(in the rows, 128 means zero)
Named moves come first, each a turn or a mirror and shown by rows before and after it. Which of them, in which order, take the first row of each pair that follows to the second? Write the first one first, as in the answered first pair.
move U:
[129 149 140 135 113 129 121 164 114 108 161 132 125 128 106 164 143 152
 134 139 126 118 133 169]  ->  [134 161 134 121 124 133 122 167 104 114 158 127 127 110 107 141 141 152
 144 155 128 127 118 170]
[120 181 153 158 100 149  95 144 127 116 139 134 131 135 151 147 158 109
 145 116 127 125  90 146]  ->  [127 190 151 148 112 152  90 147 125 123 135 132 132 126 150 133 154 111
 155 127 127 130  81 145]
[134 145 136  93 161 113  94 123 147 119  99 141 113  95 140 141 123 115
 166 151 151 124 136 136]  ->  [122 131 141 124 135 104 101 122 163 109 106 151 110 123 138 183 131 117
 148 123 150 117 160 138]
[133 142 122 125 122 150 112 126 122 122 130 134 129 123 130 114 124 147
  96 154 133 110 103 152]  ->  [126 133 125 137 110 144 115 122 127 117 138 141 129 137 127 138 131 144
  86 139 131 106 117 155]
move Y:
[133 134 118  96 118 138 119 130 114 124 118 124 119 110 135 133 146 134
 124 116 129 131 118 123]  ->  [119 154 137 120 119 123 115 148 130 121 122 127 118 131 139 128 128 118
 133 106 114 119 138 120]
[122 127 119  89  84 141 134 120 139 116 137 139 114 112 111 152 158 182
  98 116 128 127  99 139]  ->  [104 183 150  98  97 129 118 162 153 115 141 136 107 123 128 114 125 157
 125 119 105 115 111 143]
[129 121 127 131 110 136 136 105 136 145 113 136 118 128 125 159 148 134
 105  93 120 121 135 111]  ->  [138 161 130  99 125 146 123 129 129 146 111 133 116  96 127 122 144 139
 127 113 118 122 115 113]
move M:
[114 157 132 114  97 122 123 128 126 109 125 150 112 118 130 151 144 127
 132 120 133 131 130 108]  ->  [125 169 129 110 108 129 120 137 115 107 132 140 117 109 128 140 140 129
 139 140 138 135 123 121]
[113 116 107 128 129 140 126  89 142 130 115 137 111 131 115 129 120 137
 127 135 125 133 118 116]  ->  [112 128 112 116 124 143 122 100 147 132 113 142 111 125 118 130 125 138
 129 129 124 133 118 117]
[130 158 109 139 123 131 121 120 137 103 104 119 135 140 148 114  85 130
 139 165 120 121 153 106]  ->  [131 154 108 144 122 130 121 113 136 103 105 116 136 145 147 112  83 128
 136 160 122 123 154 106]
Pairs:
Between the rows of a pair lie two moves.
[137 153 137 129 127 139 123 160 120 128 145 117 135 119 123 127 132 138
 145 143 130 129 126 158]  ->  [141 139 128 127 141 141 120 149 118 133 137 114 142 115 122 106 127 132
 147 158 132 130 122 151] | Y, U
[131  95 125  93 121 106 151 114  87 113 114 134 162 126 134 165 147 126
 118 146 110 123 125 190]  ->  [136 105 122  69 133 109 149 111  85 125 103 133 161 109 139 139 143 128
 125 155 107 130 111 179] | M, U
[146  91 110  58 111 145 136  90 124 149  93 131  94 143 148 169 153 140
  70  76 163 127  94  83]  ->  [142 117 122  48 103 150 132 112 129 143 103 135  86 143 147 183 161 145
  72  63 158 125  95  97] | M, U
[141 122 117 200 130 116 114 150 118 141 163 112 152 125 128 114 122 145
 174 136 155 110 123 201]  ->  [148 102 101 187 130 127 119 130 105 145 156 110 148 109 126 117 129 153
 165 141 166 119 112 199] | Y, U
[151 123  93 138 176 138 135 117  92 128 139 116 121 105 116 108 120 150
 115 179 120 143 118 134]  ->  [126  87  94 153 143 120 145  81 127 135 125 133 116 138 124 150 126 132
  81 115 107 135 142  99] | M, M
[112 158 150  58 107 125 133 157 134 135  96 130 119 114 152 120 130 128
 160 115 125 140 118 101]  ->  [ 97 104 161 156 104  95 145 153 139 121 112 119 127 180 144 144 112 104
 152 123 125 118 163 123] | M, Y
[131  83 112 147 122 128 137 119  95 130 137 117 123 131 125 126 136 140
 109 138 136 128 131 150]  ->  [135 106 109 110 135 135 131 113 101 143 116 117 123 105 130  95 131 135
 122 141 134 138 113 127] | M, U
[112 114 132 136 107 115 135 102 162 143 112 129 122 145 128 136 123 103
 111  89 117 118 139  97]  ->  [144 130 109  81 127 147 133 105 129 145 110 119 126  93 122 104 139 132
 124 131 132 137  95 109] | Y, M
[133 183 153  86 122 138 123 178 126 116 135 135 118 107 126 153 140 145
 131 116 122 128 122 134]  ->  [122 129 153 171 126 115 132 168 126 101 149 123 128 160 120 167 122 127
 124 129 130 114 155 155] | M, Y
[125 104  93 135 109 127 151  98  99 113 106 112 117 127 104 174 151 183
 101 141 132 106 109 155]  ->  [131 130  87  95 123 135 149  97 100 128  89 115 118  96 107 138 145 185
 117 152 129 117  84 138] | M, U
[127 152 134 136 130 136 121 160 116 124 142 118 129 130 131 122 129 122
 149 145 126 124 125 150]  ->  [134 110 121 151 126 136 132 134 108 124 141 114 133 136 126 137 136 126
 134 149 137 127 127 150] | M, Y
[133 114 120 135 113 141 148  94 129 130 135 115 123 140 105 131 115 139
  95 139 126 118 122 166]  ->  [126 152 137 130 129 134 136 115 133 132 132 114 122 140 109  97  94 127
 118 151 114 114 124 166] | U, Y
[137 108 108 108 152 123 128 117 104 123 129 134 167 108 117 101 112  72
 127 160 135 103 137 114]  ->  [147 113 102  83 145 137 128 122  93 118 136 135 160  95 116 118 133  90
 122 157 139 110 126 122] | U, Y
[118 123 109  97 137 132 127 124 108 145 131 151 152 105 129  84 117 116
 135 147 140 148 102 101]  ->  [125 130 113  80 118 144 124 133  98 137 136 159 145  97 122 113 140 134
 125 132 142 153  98 113] | U, Y
[152  93 139 166 130 115 145 107 133 148  95 140 137 130 128 135 109  86
 151 143 106 106 146 130]  ->  [151 105 141 150 136 114 146 107 136 155  85 142 135 121 135 126 104  84
 153 137 104 110 141 115] | U, M
[115 156 125  98 185  99 151 159 101 129 102 158 163 136 115 104 103 156
 142 162 136 129 115 144]  ->  [125 102 105  96 170 110 161 122  92 128 100 162 165 132 108 135 128 173
 117 156 154 137 108 142] | Y, Y
[151 118 106 127 131 155 124 138  99 115 158 116 145 116 113 139 137 148
 123 180 148 127 102 171]  ->  [142 155 118 124 148 145 114 158 109 118 157 117 143 115 120 105 114 128
 140 183 133 124 104 164] | M, Y
[132 115 142 147 119 113 116 122 142 104 139 151 104 151 130 168 160 132
 132  94 128 110 145 145]  ->  [122 124 147 165 141  97 116 129 154 112 131 142 112 161 137 125 128 108
 147 110 118 103 153 132] | U, Y
[119 139 136 121 124 129 140 117 147 138 128 144 120 127 140 125 125 123
 125 105 122 124 129 107]  ->  [121 146 145 127 118 132 134 128 146 128 135 147 115 130 139 139 126 126
 128 102 122 121 132 121] | M, U
[141  99  85 145 130 156 135 148  69 114 162 121 130 131 125 155 175 174
  89 135 129 108 134 142]  ->  [117 117 114 188 128 127 129 170  96 106 169 126 128 169 135 155 150 145
  96 117 113  92 170 139] | Y, Y
